In the rows, zero is written as 128.
Rotation paths and how fast each direction turns (degrees each step):
Each turn is a multiple of 5 degrees from 10 to 175, or 0.
Each row of a path follows its step; steps can be skipped.
Rotation 1:
step 0: [130 129 121 129 125 124 138 116 131 131 123 134 124 123 138 126 125 123
 131 131 128 126 137 133 134 124 123 131 139 130 133 126 135 130 124 129
 130 129 127 130 129 142 130 125 128 124 121 130 131 123 132]
step 1: [132 122 123 129 126 122 128 120 127 128 127 143 138 133 131 131 128 129
 130 126 130 133 126 132 123 126 131 134 139 122 126 133 125 125 134 131
 130 127 132 135 137 130 136 129 136 128 126 129 122 136 134]
step 2: [133 125 114 127 124 124 126 126 125 130 133 122 131 120 134 133 130 129
 129 125 131 134 133 123 116 124 126 121 139 126 131 124 126 134 126 132
 128 134 136 124 130 126 132 123 131 127 119 125 131 131 120]
step 4: [136 130 120 126 128 128 135 127 129 131 123 127 132 127 128 130 123 131
 132 124 122 131 130 130 126 123 127 140 131 129 137 125 118 138 133 125
 124 120 126 119 127 126 130 112 127 128 134 128 121 129 131]
step 5: [123 118 121 117 126 124 128 126 126 125 131 125 128 128 132 119 125 129
 129 134 122 116 123 122 124 125 133 133 129 118 131 127 121 133 129 120
 125 133 125 125 132 132 130 129 130 134 127 131 116 133 123]
step 8: [140 121 130 133 124 135 132 129 121 127 129 130 127 131 129 130 130 133
 129 126 123 122 123 131 126 131 125 139 126 125 126 132 120 119 130 116
 129 122 130 130 132 132 127 137 125 131 134 126 122 122 136]
step 9: [127 123 129 133 125 132 127 128 122 135 131 120 125 120 138 145 123 126
 128 133 124 121 136 133 130 126 126 127 128 123 129 119 128 132 128 120
 131 131 131 128 134 141 124 133 130 128 131 129 128 128 125]
step 11: [141 128 122 131 127 123 127 129 124 134 123 127 137 126 133 139 133 123
 130 130 129 129 131 132 129 135 124 129 139 136 133 129 129 123 130 121
 136 123 136 128 117 126 125 125 133 125 129 122 129 128 128]
step 15: [131 124 118 125 124 123 128 136 126 120 135 128 127 134 127 127 130 130
 138 119 126 127 124 116 126 128 132 128 128 130 136 136 123 123 125 126
 134 118 124 127 116 125 133 128 128 127 133 131 125 124 130]
step 19: [128 129 120 126 131 126 132 119 132 126 138 135 121 130 135 129 128 131
 135 128 124 123 136 135 130 124 123 124 127 123 125 131 124 118 120 129
 132 124 120 134 132 132 130 138 127 118 129 125 129 122 127]
Speeds:
[129 131 128 126 126 126 127 129 129 127 128 130 128 127 128 127 130 127
 127 129 130 126 129 126 126 128 130 128 131 131 128 127 127 131 129 130
 127 126 129 126 129 125 130 126 130 129 129 129 126 128 128] : 35
[130 126 127 129 128 130 127 129 128 129 127 125 129 128 127 132 127 129
 129 128 128 128 129 129 128 126 128 130 127 131 131 126 128 130 129 128
 128 130 130 129 127 126 130 127 127 125 129 127 131 129 131] : 155
[129 126 127 133 128 128 132 127 127 128 127 129 129 128 129 129 130 127
 128 132 128 129 129 127 128 129 128 128 127 128 128 129 129 128 129 132
 130 128 128 129 128 128 129 126 130 127 127 128 128 129 124] : 35
Rotation 2:
step 0: [123 124 126 132 129 130 138 122 131 128 124 123 140 129 135 122 129 128
 136 134 126 130 121 131 124 124 141 129 126 137 132 132 130 129 123 135
 133 127 123 126 132 114 128 134 129 131 139 124 126 126 122]
step 5: [134 132 127 120 127 133 125 130 129 125 133 130 132 132 135 117 132 123
 125 125 125 124 120 124 123 125 130 134 120 129 123 133 129 123 130 119
 134 129 125 123 122 121 131 131 134 131 145 125 123 118 133]
step 6: [129 121 120 130 133 130 138 123 131 130 130 126 131 130 139 117 133 135
 130 122 125 124 120 125 127 125 125 120 128 132 124 137 133 135 127 125
 131 132 133 127 129 116 130 124 122 137 136 136 129 133 124]
step 7: [128 124 123 135 129 122 135 129 122 132 130 132 125 136 133 125 130 125
 128 121 125 131 109 127 129 130 135 131 129 126 124 120 129 128 133 138
 122 125 120 130 131 129 132 132 133 133 139 139 131 131 130]
step 8: [138 134 128 133 120 125 133 125 129 122 128 128 122 133 130 112 126 125
 128 130 122 126 120 130 135 127 131 128 124 122 124 132 132 122 131 125
 126 126 126 129 127 122 141 133 128 130 133 126 116 116 132]
step 11: [127 139 129 130 125 131 134 131 122 114 134 127 129 133 137 118 129 118
 125 124 129 126 118 130 128 134 120 122 126 128 125 123 132 121 128 129
 121 125 134 124 126 118 133 134 131 136 131 129 126 125 130]
step 13: [132 125 122 138 123 121 129 127 127 134 134 126 130 135 137 128 126 126
 126 131 134 129 116 129 122 114 129 129 134 131 120 131 128 126 132 125
 119 125 119 119 137 122 132 134 129 125 130 130 125 131 125]
step 16: [130 127 128 132 127 129 136 132 126 134 133 120 126 128 139 130 126 129
 138 130 131 122 116 130 130 123 123 129 134 123 117 133 122 132 125 124
 126 126 120 125 130 120 133 136 134 140 128 131 132 127 118]
step 17: [125 128 129 133 135 123 124 127 130 123 129 132 135 131 134 122 122 116
 129 128 128 132 116 131 118 128 133 130 126 125 118 126 133 128 137 123
 130 126 131 123 128 126 136 131 140 138 133 126 133 118 127]
step 19: [131 123 124 136 127 131 131 124 127 134 131 117 122 129 135 123 134 124
 137 123 126 131 120 124 127 122 130 125 126 125 125 129 124 128 124 137
 123 128 117 123 130 124 132 133 137 136 134 120 137 139 129]
Speeds:
[128 127 128 128 130 127 129 128 129 127 126 132 127 129 128 129 128 130
 127 128 129 129 128 127 128 128 124 128 127 126 126 128 126 126 128 130
 127 124 128 129 131 129 127 130 129 127 130 125 130 125 127] : 115
[127 127 131 128 128 129 127 130 126 130 125 128 130 125 129 127 127 127
 128 129 131 126 129 128 127 130 126 130 128 126 128 128 128 127 128 127
 127 129 131 126 128 129 130 129 128 132 129 128 128 129 130] : 55
[127 128 130 127 130 128 128 125 128 130 131 126 129 131 128 130 130 125
 126 127 129 128 129 127 126 128 127 127 127 129 127 124 129 127 130 128
 126 129 128 126 128 127 128 128 130 125 129 128 128 129 131] : 175
[129 127 129 129 127 126 127 130 127 128 129 126 126 129 131 129 126 127
 128 128 129 131 129 128 129 127 128 127 128 127 127 130 130 130 129 128
 128 128 130 128 125 129 127 129 131 129 125 124 132 128 127] : 10
[129 128 129 131 129 127 129 130 126 129 130 129 126 125 130 127 126 125
 127 127 128 127 128 130 128 128 126 128 129 131 127 127 129 126 129 128
 128 129 128 131 129 127 126 130 124 126 127 128 127 128 129] : 20
[129 128 128 127 125 129 129 130 125 126 128 128 132 128 129 130 128 128
 127 126 128 130 130 128 126 125 126 129 127 129 126 128 127 131 127 128
 129 127 128 126 129 129 129 128 128 126 129 129 125 129 127] : 35
[128 127 128 129 128 131 129 129 128 129 127 130 127 129 123 129 127 127
 127 130 128 128 130 126 127 129 126 126 129 129 129 129 128 128 130 130
 128 130 127 126 124 129 129 129 126 126 128 128 129 127 125] : 0
[128 128 127 129 130 127 126 128 130 129 130 131 129 127 128 128 127 130
 128 128 130 126 127 128 125 126 128 127 128 128 125 130 128 128 130 123
 127 129 129 127 128 129 128 124 128 127 127 128 129 128 128] : 95
Rotation 3:
step 1: [135 121 132 130 124 128 129 126 125 136 126 132 125 120 125 131 116 125
 127 138 132 127 132 129 134 139 134 136 128 130 121 134 126 130 128 129
 132 132 130 132 127 126 130 134 117 119 130 125 116 133 129]
step 3: [134 125 130 131 125 128 128 131 128 121 128 128 135 124 131 136 132 127
 128 127 116 125 124 141 133 133 133 140 125 122 128 123 124 130 135 140
 124 135 138 132 133 127 127 130 129 125 128 124 132 136 129]
step 4: [129 131 133 126 127 124 129 132 118 123 139 127 122 135 131 126 123 126
 128 140 136 124 124 129 126 135 117 125 128 128 128 125 125 127 123 129
 129 135 130 131 130 121 122 131 119 120 117 129 130 138 127]
step 5: [122 127 132 141 124 131 125 128 132 122 129 128 129 135 124 138 128 134
 127 130 122 126 137 125 122 135 126 133 121 129 118 124 132 134 120 134
 128 121 131 130 132 142 127 131 124 125 128 133 127 129 123]
step 6: [131 121 133 124 129 132 134 130 131 129 127 128 131 130 123 124 129 130
 136 133 132 129 134 134 130 119 120 132 129 130 127 126 126 129 141 133
 123 126 129 130 148 128 122 134 125 129 118 124 133 131 127]
step 7: [131 131 130 127 135 136 137 126 127 124 125 129 128 127 133 136 136 136
 125 137 129 126 132 125 133 137 119 127 127 131 126 128 128 125 127 131
 127 135 135 129 118 128 114 127 134 125 123 139 136 126 125]
step 8: [135 125 136 133 131 129 134 140 137 116 130 134 123 124 130 128 129 129
 125 129 125 124 137 130 126 128 132 126 130 134 123 130 130 130 122 128
 135 133 119 128 137 124 125 136 120 130 126 128 118 124 121]
step 9: [130 129 136 127 121 134 140 125 134 139 136 131 134 131 130 122 128 127
 127 134 132 133 141 127 128 134 126 129 134 137 117 134 131 127 134 129
 129 130 136 131 126 134 132 130 128 130 133 125 131 131 134]
step 11: [130 129 131 128 133 125 130 137 129 114 140 126 132 123 136 119 133 124
 127 139 128 128 133 131 128 134 129 131 124 125 130 122 129 121 137 128
 125 140 131 125 125 133 133 127 131 129 131 126 120 134 126]
step 14: [139 124 135 132 127 132 128 130 126 130 125 126 133 126 129 127 132 130
 128 134 128 123 134 129 122 132 125 135 125 113 132 128 126 128 136 133
 118 120 134 127 133 132 126 124 129 122 126 142 125 135 120]
Speeds:
[131 126 128 127 128 129 127 131 126 125 127 127 126 128 126 127 130 126
 126 127 129 128 127 129 128 128 127 130 127 128 129 128 129 127 128 130
 126 132 127 129 125 127 128 127 130 131 127 129 130 129 127] : 95
Rotation 4:
step 1: [128 132 126 119 128 135 133 124 128 127 123 127 132 129 131 120 128 123
 133 123 131 131 122 137 129 134 127 131 121 129 120 131 126 122 126 120
 121 118 119 121 131 119 125 130 134 128 125 128 127 130 121]
step 4: [125 132 129 128 134 129 128 119 120 125 123 124 136 125 128 127 129 127
 127 123 126 126 126 143 131 127 136 123 125 130 130 126 135 131 123 120
 120 129 125 124 128 136 122 129 129 124 132 124 115 129 130]
step 6: [131 129 127 123 125 122 129 121 131 130 131 125 138 121 127 131 124 122
 123 120 130 127 125 138 123 132 134 127 129 133 128 135 132 134 134 130
 128 129 131 127 135 132 119 130 131 120 132 123 124 121 119]
step 9: [127 132 129 135 127 130 134 126 133 129 130 127 134 127 115 126 118 125
 131 118 142 130 141 132 136 130 129 126 128 125 133 132 128 125 132 127
 121 131 132 126 134 130 126 126 127 129 124 129 122 130 124]
step 14: [126 138 128 128 134 124 133 121 124 123 122 125 126 124 128 130 125 120
 131 124 136 137 128 130 126 131 132 117 134 133 122 132 131 127 121 119
 128 131 125 127 119 128 127 122 129 128 132 125 127 139 128]
step 16: [130 129 126 126 134 124 136 123 119 129 124 129 133 120 120 128 119 122
 129 123 131 129 125 128 133 127 129 121 129 134 136 133 134 131 133 129
 128 132 137 134 121 136 126 121 128 124 137 131 129 130 122]
step 17: [130 131 118 126 123 124 133 132 120 127 120 124 128 121 129 118 131 119
 131 124 128 129 136 124 127 128 129 118 123 128 125 127 129 129 132 130
 120 126 127 124 121 134 119 122 125 126 133 124 127 123 121]
step 18: [134 131 122 125 128 120 138 126 124 125 125 125 125 130 127 128 127 129
 127 115 133 130 128 125 122 129 128 124 129 136 134 136 126 131 124 126
 125 121 128 132 126 123 128 116 129 122 130 129 134 127 116]
step 19: [131 128 122 125 122 127 139 135 131 138 129 123 130 124 122 123 124 118
 128 123 135 137 134 127 131 124 132 123 133 131 130 132 119 132 127 136
 126 128 129 128 124 121 120 129 123 126 127 131 129 128 123]
step 20: [135 136 127 127 126 130 138 121 123 123 123 122 129 122 123 126 121 120
 135 122 132 132 126 126 125 126 131 122 127 123 131 129 124 126 120 126
 125 118 132 129 121 120 132 128 122 126 134 133 128 132 130]
Speeds:
[128 130 128 127 125 130 127 126 124 127 126 128 130 130 127 128 126 128
 128 128 127 127 131 127 127 127 129 128 130 128 127 127 127 127 127 126
 127 128 127 127 131 128 128 126 129 127 128 130 128 124 131] : 135
[126 127 129 131 128 126 130 126 129 128 128 130 126 128 128 127 128 126
 125 128 128 129 129 127 128 131 127 125 128 128 126 129 128 128 129 127
 128 129 130 127 129 130 130 129 132 132 128 128 131 127 130] : 20
[126 128 132 130 127 126 131 128 129 127 126 126 127 128 128 130 130 127
 127 128 131 127 129 128 130 126 130 128 129 129 129 127 124 128 125 128
 129 129 126 127 129 126 129 128 126 129 128 129 127 130 129] : 65
Rotation 5:
step 0: [127 132 138 126 121 125 126 121 127 129 122 130 126 124 126 121 128 129
 123 132 122 136 130 134 122 125 118 126 127 130 122 125 129 126 115 125
 138 119 134 126 131 133 125 129 128 137 123 128 120 122 122]
step 4: [123 130 132 138 131 136 128 118 121 121 123 127 123 119 127 119 119 134
 137 124 124 128 128 130 125 130 135 130 128 130 126 132 121 127 135 131
 137 129 124 135 122 135 127 124 124 130 136 125 130 131 129]
step 5: [125 131 131 132 128 122 130 119 132 132 124 127 132 130 129 122 127 127
 126 112 129 122 123 133 130 120 125 116 138 137 125 129 117 131 131 133
 128 128 133 127 132 130 122 120 122 132 129 125 126 125 127]
step 6: [127 124 126 124 130 124 124 121 124 133 124 136 126 123 125 116 132 129
 121 128 135 124 135 133 134 134 125 130 141 123 123 122 127 129 131 132
 134 133 125 121 127 129 133 134 126 135 134 129 126 118 120]
step 7: [130 123 119 135 121 121 124 121 123 133 124 132 136 135 127 131 124 129
 133 129 138 134 127 126 128 127 126 135 134 134 121 129 131 133 132 132
 136 119 133 125 119 126 120 129 134 129 135 134 129 128 126]
step 8: [126 123 126 123 122 129 134 123 125 132 127 128 127 129 124 137 130 129
 137 127 127 124 126 142 128 134 124 126 123 138 122 123 133 130 117 126
 131 124 127 126 128 124 127 126 121 126 143 125 133 124 122]
step 14: [116 127 127 134 125 128 133 126 123 140 136 125 122 128 129 133 127 121
 125 126 133 121 133 134 134 128 127 129 127 123 119 125 123 126 128 133
 134 126 124 128 128 119 133 126 133 123 124 124 138 119 133]
step 15: [122 123 126 127 126 124 127 119 125 121 133 131 127 127 134 128 125 123
 132 128 126 131 130 132 133 138 127 127 135 113 125 128 130 125 130 126
 130 120 132 131 133 122 124 117 139 126 136 127 125 134 130]
step 17: [127 137 134 130 123 130 131 122 120 126 127 125 130 126 132 122 131 129
 117 132 129 132 130 130 114 136 129 124 127 122 129 122 125 129 120 134
 128 121 123 123 121 133 127 120 125 129 135 124 128 124 137]
step 19: [120 127 128 133 130 133 122 126 125 128 127 125 138 129 122 130 130 126
 119 132 128 128 132 135 125 121 127 141 133 122 129 121 132 124 128 123
 122 128 122 130 127 130 129 130 131 131 135 115 137 126 116]
Speeds:
[127 126 128 126 129 130 128 128 128 125 129 129 126 128 128 127 127 128
 127 129 128 128 126 127 127 131 129 126 128 126 129 125 127 129 127 127
 127 131 127 127 126 126 128 129 127 130 133 126 127 129 127] : 160
[126 129 130 130 128 129 127 128 127 126 128 127 126 127 129 128 128 125
 131 129 124 127 128 130 130 128 129 125 131 129 128 130 128 127 128 128
 128 129 126 130 128 126 126 129 129 125 127 127 129 129 127] : 65
[127 130 130 127 131 128 127 127 128 128 127 127 129 131 128 129 130 129
 128 129 127 129 129 126 127 130 123 128 129 130 128 126 126 131 130 129
 129 128 126 128 127 128 127 129 129 127 127 127 126 127 126] : 60
[126 130 129 127 130 128 129 129 129 129 130 131 131 130 129 128 127 131
 129 128 128 128 124 126 129 126 129 127 131 129 127 130 129 131 127 125
 130 126 129 130 129 128 128 127 129 127 130 129 127 129 128] : 135
[128 126 128 127 129 127 128 128 125 130 127 126 128 127 127 130 128 127
 128 129 125 128 126 128 125 131 129 127 124 130 127 132 130 129 127 129
 130 128 128 130 127 131 126 128 127 130 129 129 127 129 128] : 85
Rotation 6:
step 1: [132 126 124 122 124 137 140 136 120 126 133 135 135 135 123 130 127 131
 129 130 124 132 131 117 132 142 132 129 130 136 131 128 128 138 126 125
 129 127 122 128 128 127 135 129 135 128 130 127 125 127 129]
step 4: [129 126 129 120 122 131 129 127 116 130 127 126 134 124 124 137 132 124
 131 127 127 134 121 139 120 124 130 132 130 125 138 129 131 127 134 138
 127 128 144 132 128 129 123 131 126 128 123 131 134 123 126]
step 5: [124 126 141 131 114 118 121 133 128 122 133 129 119 129 129 134 138 126
 128 129 127 129 123 131 132 125 126 133 133 127 132 132 125 120 127 128
 120 133 122 135 133 134 126 127 128 129 130 135 128 135 131]
step 6: [126 130 125 122 124 129 133 124 128 121 126 122 134 135 125 128 135 122
 135 129 136 118 127 128 132 135 125 129 131 132 127 121 121 123 128 120
 121 137 128 134 120 128 123 138 128 127 122 126 121 123 132]
step 10: [128 130 131 133 127 123 127 118 123 130 131 132 120 125 124 134 116 146
 131 124 128 122 128 124 133 126 131 130 130 139 132 130 129 123 127 125
 126 136 130 123 130 124 133 124 127 131 131 133 133 135 126]
step 11: [124 131 128 118 134 134 130 119 130 125 129 139 123 125 126 127 138 131
 127 127 135 122 126 132 132 131 126 135 127 133 129 125 123 132 132 124
 134 121 121 115 128 128 135 135 126 129 134 134 124 121 122]
step 14: [127 129 121 122 134 134 134 138 128 127 123 131 123 126 129 123 120 116
 128 128 130 126 120 131 133 131 133 129 124 126 125 126 124 121 130 134
 125 132 132 134 132 133 114 129 136 121 127 135 132 132 122]
step 16: [130 130 127 132 128 136 123 130 132 127 127 133 124 137 118 124 140 122
 127 131 128 128 134 127 125 137 127 133 130 139 123 128 134 129 126 127
 126 126 132 137 125 123 128 131 137 130 142 131 122 134 130]
step 17: [135 130 127 122 129 132 131 130 132 124 126 130 129 134 128 135 125 128
 138 120 134 126 132 125 120 131 133 124 124 119 132 133 131 135 128 130
 134 134 122 137 123 132 133 122 131 129 135 115 126 125 138]
step 19: [132 125 126 131 126 125 135 127 116 115 129 135 128 130 123 131 131 122
 134 122 130 130 130 130 131 125 128 137 135 121 134 132 127 127 120 137
 139 124 127 127 129 131 128 129 123 122 123 133 132 131 120]
Speeds:
[129 130 127 128 127 130 129 128 129 127 128 130 128 129 127 126 129 127
 128 127 129 130 131 127 128 127 130 126 128 130 125 128 131 130 128 128
 127 132 129 126 129 127 131 125 129 128 128 125 128 129 126] : 45
[127 127 129 130 127 128 129 128 127 129 127 128 124 129 127 126 130 128
 130 130 128 128 130 125 129 126 127 127 127 125 128 129 129 128 130 127
 125 126 128 125 127 126 127 131 128 128 128 129 125 130 129] : 140
[127 128 130 127 129 128 129 127 127 129 128 124 126 126 128 127 128 126
 127 127 126 128 126 129 124 127 127 129 126 126 126 130 130 131 129 130
 128 128 129 128 127 127 128 126 128 129 131 126 126 126 129] : 80
[128 130 130 126 130 128 125 126 129 126 129 127 127 129 128 126 128 126
 129 129 129 127 129 127 126 130 127 131 129 127 128 129 130 126 129 128
 130 128 125 127 131 129 128 129 127 125 128 127 128 132 126] : 130
Rotation 7:
step 0: [129 124 139 130 130 128 127 126 133 137 127 135 131 125 124 134 131 130
 129 129 125 133 117 131 127 133 132 135 129 125 126 118 132 123 126 143
 125 126 139 128 120 127 126 133 131 131 123 127 124 129 139]
step 1: [135 139 130 126 128 131 124 122 133 126 119 134 135 127 132 125 128 126
 125 123 134 130 135 117 134 120 124 125 120 133 136 127 125 129 129 135
 136 118 131 123 130 125 127 126 127 127 131 117 134 132 130]
step 2: [128 122 132 126 125 130 138 132 134 123 132 136 132 134 131 134 135 125
 134 116 121 131 125 135 131 126 135 127 133 118 136 121 124 130 127 136
 123 131 134 128 130 134 131 127 136 129 137 130 133 127 134]
step 3: [125 132 133 127 135 123 119 126 137 131 123 136 132 130 131 128 137 120
 115 128 135 131 125 128 132 132 130 135 126 139 122 127 129 131 134 130
 133 121 127 121 128 134 126 125 128 131 138 130 122 131 130]
step 6: [133 135 126 127 132 125 125 126 128 132 132 135 121 126 124 123 130 129
 129 121 129 135 131 118 125 135 132 126 128 129 128 123 128 128 127 146
 134 137 129 124 143 135 133 126 135 131 132 130 128 128 131]
step 9: [138 125 129 121 126 126 127 125 141 131 131 129 125 134 121 126 125 125
 133 118 139 127 133 124 134 121 124 130 118 133 128 122 131 123 127 126
 132 123 134 132 135 131 123 130 123 125 136 138 132 129 135]
step 13: [133 131 135 121 134 123 122 135 136 132 128 129 129 127 129 129 125 126
 126 123 125 131 125 129 131 131 127 129 134 127 140 124 133 125 116 133
 123 117 132 132 132 130 117 137 130 135 137 121 124 132 128]
step 14: [128 127 124 127 124 128 123 122 131 128 129 137 124 134 134 125 137 127
 123 116 128 127 135 134 127 126 128 122 118 132 126 120 125 127 126 145
 126 127 126 119 128 126 127 121 120 127 126 129 138 131 127]
step 16: [133 136 126 136 138 130 127 131 133 126 128 135 121 131 132 123 141 121
 129 132 133 131 128 128 133 131 128 129 119 124 130 117 131 129 125 139
 135 124 127 128 117 120 121 128 129 128 131 128 123 130 133]
step 18: [126 129 133 126 130 126 132 129 133 128 128 140 130 135 118 131 137 124
 125 126 128 130 122 120 124 129 131 139 129 118 129 117 123 136 125 137
 128 124 126 124 127 133 126 130 123 125 123 120 126 140 127]
Speeds:
[125 129 128 128 128 130 127 127 127 129 124 129 126 127 129 125 129 130
 127 125 129 128 130 126 127 128 128 128 124 128 128 127 129 129 127 127
 129 129 129 128 129 127 125 128 131 130 129 130 127 129 127] : 140
[128 128 130 128 127 130 128 127 128 125 126 129 127 128 128 126 128 129
 129 127 127 128 129 131 127 127 129 129 131 132 132 129 128 128 128 130
 126 125 131 127 130 128 129 128 127 127 129 129 130 130 126] : 60
[128 128 128 126 129 130 126 129 127 127 130 128 128 130 129 128 128 129
 132 130 128 130 130 124 129 126 129 128 127 127 130 129 128 126 126 128
 128 128 127 129 127 128 127 128 127 129 133 128 129 127 129] : 95
[128 126 127 127 127 130 129 128 129 127 128 127 127 130 130 131 128 131
 129 127 126 126 128 128 129 126 129 128 129 128 125 126 127 132 126 127
 129 128 126 123 129 129 127 129 128 128 127 127 130 129 128] : 115
